One turning vector, and how many steps it has turned:
The counts run from 0 to 372.
[ -4 -15  -9   7   5  -3  -4  -1   1  10   3  -6   8  -6  -3  -2   5   2
  -3  -7 -14  -3  -3   5 -20  -4  -2 -10  -2  -2  -5 -10   2   4   5 -18
  17  12 -16   9  -6  11 -11  -3   3 -17   8   2  -6   4  -3   8  -7  -3
  -2  -7   0  -8  -7  10 -13 -11  12  -5   8   3   8   8   2]
219
[ 18   1  -9 -10  10   6   9 -24   5  -3   1   7   0   4  -9   0 -20   9
  -9   2  10  -3   5   2  -1  11   7   9  -6  -1  -4  -1   2  -6   3   3
   2   2   4 -13   1 -11   6  -1   1  -3   6   8  17  -8  -5  -5  12  -2
   0   9   9  11   9 -11   7   6  -2   3  10   3  -7  -4 -17]
155
[  9 -16  -7  -7  -7 -13  -7  -2   6  -4 -12 -12   1  -6  -4  -9 -10  -4
  -7  -9   7 -11 -10 -10  -1  -4   9  -5   1   1   2  -6  -1   7 -11  -1
   5  -5   7  17   2   5  22  14   3   7  13   4   7   7   2  -4   0   5
   6 -14   9   2  -5  -1  -1  -7   5  -1   2   8   5   7   6]
1
[-16  -6   6   2  -3   7  -3   7  -6   5   9   1   5   2   6  -2  18  -9
  12   6   4  23   2   1  -1  -6  -7  -2  14   3   2   1 -11   1  -5   2
   5 -10   9  -3  12   4   4   7  12  11  -1   0   3  21   1   4 -13  -4
  10  -5  -2   0  -3  -5   9  -5   3  -3   0 -11  -3   3   9]
40
[ 10 -21   0  -9   6  13   6  -6  -3   9   7  10   3   2   8  -4   1  11
  -2  12  -2   3  14  13  -5   1 -15  17  -3   0   8   3   1  -4   7   1
  -6   9  -3 -15  -1  -1 -12 -10   9  -7   0   0   4   1   4 -11   6  -9
   2  14   5  -5   2   4   1   6   1  -4   9 -13  -8   3  -8]
256
[-19 -13  -8   6   3   5   0 -16   8   6  -2   7  15   5  -5   1   4  -7
   0  -5  -5  -6  -4   5   0   3   6   4  -5  -3   4  -4   1   2  -1   8
   5 -14  -3   1   5  -4  -5   8  17   4  10  -1  14   5  13  -3  -2   3
  10 -11  -6  -5   6  -3  -7   0   6 -12  -3   3 -13   9 -24]
360
[ -1  -1 -10   4  13   5   1  -2  -5  14  11   4  -4  20   6  -9   4  -3
  -4  15  10   1   5   6   0   1   8  -1   0  -8   5   2   5  13   2  -6
  18   5   1   3   7  -6   6   0  21   2  12  -3  -8   6   6 -12 -11   1
  10   0   5 -12  13   3   0 -10   1  -6  -2  -4  -4   6  14]
123
[  6  -8  -7  -6  16  21   8  -7   0   2  14 -14   9  13   6  -5  11  -5
  -7  -5   1   6 -11   4   3   1   4 -14  -7   7   1   8  -4  14   5  -1
   0  -6   1  11   5 -13   4   8   5   1   3  -5   1   8   5  -2  13   9
  -3 -18   6   3   8  -8  -1   0   1  -5 -12  -2  -6  -3  -1]
76
[  5  -6   8   1   3  -9   3  -9  -2  -7  -7   8  -9 -13  -9  -1  -8  16
  -3  -8  -1 -16  -6 -15  -7   0   9  13 -10  -3  -4   3   5  -2   0   1
 -10   5 -17  10  -8  14   0  -2  -2   7   2  11   9  -1   9   2   4  -6
 -10   3   7   9   5   5   1   6  13   3   7  23   7   9  -7]
99
[ 13 -15   0   6  14   0   6  -5   3  10  13   1  -9  22  -8  -1  -4   3
   7  -4 -13   1  -6   4   2   5  22   5  -6   0  -3   3   7  11   3  -5
   2   2  -7  -3   1   1 -23   5  14   9  -6  -4  -6   0   9  -5   5   0
  -7  -4 -10  -3   6   7   0  11  -8  -8  -8  10  -1 -13  -4]
21
[ -2  -5   7  -4 -12   0  -1   3  -6  -3 -10  18  -4   3  -1 -13  -5  -3
  -2   7   7  -5   9  -3   7   1  -6  12  -4   3   2   2   0  -7 -12  13
  -5 -11  12   2   8  -2  13  10   7  20   7  -2   8  12  13 -13  -9  -2
  13  11   9   2   4  -9   1  -5   2  -8   6  -1  -1   8  -8]
48
[ -1 -15  11   7  -8  -1  -7  -9   8  10   7   0  -2  -2   9   5  -8   2
  10  -1  -1   9  -1   3  -7   9   0  15  10  -3   8   3  14  -4  -3  -6
   1   1   5  -7  13   4  -2  -5  22  -7  -5  -2   4  -9 -12  -2  -1  -4
   7  -1 -17   4   1 -15   0  10 -12 -11   3  -5  -2 -13 -11]
249
[ -2   5   5   7  -9   3   0   3   5  -3  -5   4   0   2  -5   3  -7 -12
  -5 -14 -18   7  -9   3  10  14   1  -9 -12   5  -7  10   7  -7   0   1
  -5 -12  -8   7   9 -10  -6  12   0   8  -2  -9  -5   0   5   7   6   6
  -1  -2  -5   9   1 -14  -8  -7  -4 -19  -1  12   4  -9 -18]
370
[ -1   1  -1   7  -1  -2   5  -6   8  -4   4  15  -7 -11  -9  -7  -9   2
   3   3   1   3   2  -7  -6  -1   9  16   3   3 -13  -9   0 -16  -1   9
   6   0  -3 -10   0  16   0   0   1   4   4  14   1  13  -5  19  -3 -24
  -4   5   1   1   5   2  -1  -7   3   2   9   5  14   8  -6]
144
[  4   8   4   4  -3  -8  -4   0   6  -3  -2  21 -14  -4  -4  -1  -6   9
   2   4  -3  -1   3  -1 -13   8  -9  14   5  -9  -8   7   9  -3  13   6
   6  18  -7   1  -4   5   4  -4  21  -2  -2  11 -12  12  -2  -1 -11  -3
   3  17   1  13   8   3  10   4   8 -12  -3  11  10  -4  -3]
331
[ 14 -13  -1   3   5  16   4 -14   4  17  16  11  -5   9   6 -11   3  12
   6  17   6  -2   7   1  -6   1   9  16  -6   4  -2   0   7   1  -1  -1
   1   5  -6  -9  10  10   1  -6  11   0   5  -2   1   0  -5  -2   1 -14
  -7   5  -3 -12  15  -1  -8   2  -4  -2   0 -12  -2  -3  -6]
253
[ -1   5   7   7   2  -9  -2  -5   9  -6  -2  -5  -3  -9   0   4  -7   1
  15 -16  11   8 -22  -8   1  -4  15  -1   4  -7   5   9   6   0  -3   3
   1  -5  15  10   4   1  15   1   4   1  -6  10   5 -10  -7   9   2  -2
   2 -14 -10  15   2 -12   1   6  -8   3  -8  12   6  -5   5]
195
[ 14 -11   2   5  12  -1   4 -14 -15  14   6  -2  -6   8   0  -6  -9  12
  -9   6   8  -9   3  -3   1   2  10  -8 -11  -1   5   4   7  12  -5 -19
   4   8 -16   3   5  -5   0  -4   8  -4   5  -3   4 -15   3  -9   9   8
 -13   3   2  -2   5   2  -2   9   4  -1  11   5  -5  -6  11]
208
[-14 -11 -11   6   6   7   2 -14   8   4  -3  12  10  12  -7  -7   7  -9
  -1  -3  -5  -6  -2   2   1   4   7   3 -12   2  -4  -3   1   3  -4  11
   5 -14  -3   4   5  -5   3   9  13   9   9  -2   9   6  15  -6  -1   1
   8  -7  -4  -8  11   0 -10  -6   7 -13  -9   1 -10   7 -19]
361
[  2  10   4  13  -2  -8  -4  -4   4   0   2  19 -13  -8  -4   1  -6  10
  -1   4   0   0   1  -6 -14  10  -4  10   3  -6 -13   3   6  -3  12   2
   7  17 -13   0   0   9   4  -4  20  -1   3  13  -9  12  -6   3  -9  -4
  -3  16   1  10   8   6  10   0  12  -9   1  12   9  -3   0]
330
[-13   0   5  10   6  13   1   5 -15  10   4   8   3   1  15  -8  20   1
   5   8  -1  14   4  11   1  -8 -19  -5  -7   0  12   9  -1   3  -2  -5
   0  -2  -6  -2  12  -5  -1 -10   2  -6   0  -7  -5  -4   4   4  -3  -6
   2   4  -6  -6   4  -4 -11  -6   4 -10   0 -17  -6  -1  10]
170
[ 19  -7  -2  -2   5   8   0   9  -3   6   1   0  -6  -2  11 -18  -1  16
   9   1   9  -4  -6  -1  -4 -11   0   5 -10  -2   7   8  10   7   0 -10
   6  14  10   4   1   9  11  -8  -8 -11  -2  -2  -9 -15  -4   2   2  -7
  -7   2   6   2   5  -6 -11  -4 -13   1   0  -7  11  -2  13]
298
[-13 -13  -3  -3   9  -9   0   2 -11  -4 -10  -9   8   6  -9   3  -1  -6
   2 -18  -8   0  -7   4   5  -7   0 -15  -1  -5   8   1  -6   9  -1  -7
  10  -5   2  13  -6 -13  -9   8   2   6  -2  -1   8   2  17 -12  -2  15
  11  -9   4   5  -8  -1   3  -1   9  -4   1  12  -7   6  -3]
314
[-17  16 -10   2   4   0   1  -4   9 -10 -10  14   6 -10  -3  -3   7  -1
   3  -6   7   0  -7   2  -4   1 -15   2  -7  -3  -7   4  -3  -6  10  17
   6  -2  -2   3  -3  -5  16   0   5  -4   5  12   3  11   5  12  -5  -5
   6   1   2  12   8  -5  -2 -11  14 -10 -11   2   1   7  -8]
276
[  4   6 -12   2  22  21  12  -8   3   1  11   6  -1  11   4 -10   0   9
   6   5   7   6  -5   4   5  -2  10  11 -14  -4   0   8   8   1   6   5
   4   1   5  -8   2  -6  -1  -7  -3  -5   2   3  -8 -10   1   7   6 -16
  -4   1  -1  -2  21  -4  -8  -2 -10   2  -6  -1   5   1  -2]
68
[ 22 -15   4 -10   0   3   3  -9   4   2  14  -7  -9  -3   0   0 -22   4
 -13   4  -2   0   4  -3 -10  11  11  11   8   5  -3  -2   5  -4   2  -9
  -5  11  -9  -3   3   6  -4   2  13  -3   8   4   5   9 -11  -3   5  -5
  -7   4  11   4   3  -1   9   8  -3   3  15   8   8  -1  -8]
339
[  8  -8  20   2   0  -1   2  10 -10   1  12   4 -17   9   1   1  -5   5
   8   4  -2  11   1  -4   6   7  10  12  10   0   4  16   7   0   0  -1
  -6   5   6   1   9   5 -10   2  17  20  -8   0  -5  11   1  -6  -4  -4
  -3  10   4   9   6  -3  13  11  -9  -2   4   8   8  -9   8]
335
[ -7  -4   8   8  -9 -13  -6   6   6  -3 -16   7  -3 -19   7  -5   2   0
   1   0   3  -5 -10   1  -3  -8 -19   8   1  -8   6   6   2  -2   3  11
  -3   4   2  15  -3  10  15  -2   7  -1   5   6  -6  11   6  -4  -9  -9
  10  -5   1   1  -4   4  -7  -5  14  -6  -7  -1   8  11   5]
92
[-13  -9   2  -2  -4   8  -5  13   0   2   7   2   4   3   7  -8  16 -10
  10   2   5  20   1   6  -2  -5  -9   2  15   1   4   1 -10   0  -1   5
   9  -5  17  -2  11   4   8   7  15   9   1   1   2  23   0   1 -17  -5
  15  -4   1   2  -2  -7   6 -11  -1  -6  -3 -13  -2   3   8]
39
[ 14   2  -6   8 -10  -8  -7  -2   7   1  -5  12  -9   7  -9 -13 -12   2
   3   0  11   1   0  -9  -6   7   7  -1  -5   3 -12  -2   7  -1  -9   3
  10   1   9  -2  12   1  19   9   3   7   2   6   4  -4  -9   8   0   3
  -2   7  -3  14   2 -20   5  -5  -9 -14   5   0   4 -14  -4]
242
[ 12 -20  -2  -5  -3  -8  -3   9  -3  13  -9  -9  -3   8   9  -7  -9  -2
  -3  -1  -7  -1   1  14   2  -2 -11  -2  -2  -5  16   6   8   9   3 -15
   7  11   9   8  -4  -8  -4   1   6  -7   1 -10 -16 -10   6 -17  -4   5
  13   1  -1  -5 -12   3  -8  -5  -5 -12   4  -7   2  -4   8]
213
[ -3  -5   6  11  -8  -2  -3   6   6  -2   6   7  -6  -6  -9  -9  -5  -2
   9  -5  -4   5  -5 -11  -3  -2  17   9   0   5 -12  -3   5 -12 -10   3
   6  -8  -1   1  11  21  -3   7   0  11   4   4  -1  10  -6  23  -6 -17
  -5  -3  -1  -4   3  -5  -5 -10  -6  -2   7   6  15   3  -6]
142
[  5  -5  -4  -2   7  13   4  16  -7   1  15 -11  -1  14  -2  -2  -1  -7
   4 -10 -14  21  -3   5   2   0   6 -13   7   4  -1   5  -2   6   1 -15
  10   2   8   4   9 -10 -16   6   4   0  -8  -7  -9   7  -2   4  -1   7
   3  -2   2   7  -7 -11   7  -9 -14 -14   7  -5   5 -10   4]
30
[  7   2   7   6   4  -3   7  -7  -3  -1  -9  14  -1 -11  -6  -2  -3   6
  10  -1  -3  13   2   6   4  -6 -12  13 -11   3  -1   3   1 -12   0   4
  -6   0  -3 -16  -2   4 -11 -12 -14  -4 -13   8   1 -15  -2  14   9 -18
  -9  14 -15   5  -8  -6  -9   2  -8  -4   7  -6   0 -12  -6]
61
[ 10 -19   3   2   9  -3   3  -8   1   9   5   1  -7  16  -6   4  -8   0
  10  -7 -12   2  -5   4   7   2  18   6  -1  -4   2   9   8   9   5  -1
   2   3   0   0   2   2 -24   4  19   9 -11  -1  -7   2  11  -8   3  -2
  -1  -3 -17  -2   2   6   1  17  -7 -10  -7  11  -5 -13  -7]
20
[  5   1  -5  -5   3  -9   3   3   3  -5  -6   6 -10  10 -12 -10 -10 -11
  -2   4   0   5  -2  -5   7   1  13   2   3   1 -11  -1  -9  -3   0  18
   6  -1  15   1   0  -5   8  19   4  22   6   7  -4  25  11  -5 -10  -5
  10   5   8   0   5   4  10  -7   3  -1  -4   5   6   5   1]
233
[ 14 -13  -5  -3  -7 -13  -4   1   3   5 -14  -5  -2  -2  -8 -16  -7  -1
  -4  -2  11  -8  -8  -9   0  -7   8  -5  -5   2   0  -9  -3   8 -14   3
   5  -3   9  16   3   7  25  12  -2   8  12   2   5   6   6  -6  -2   2
   6 -12   9  -2  -4   0  -1  -9   2   2   0   2   5   7   7]
2
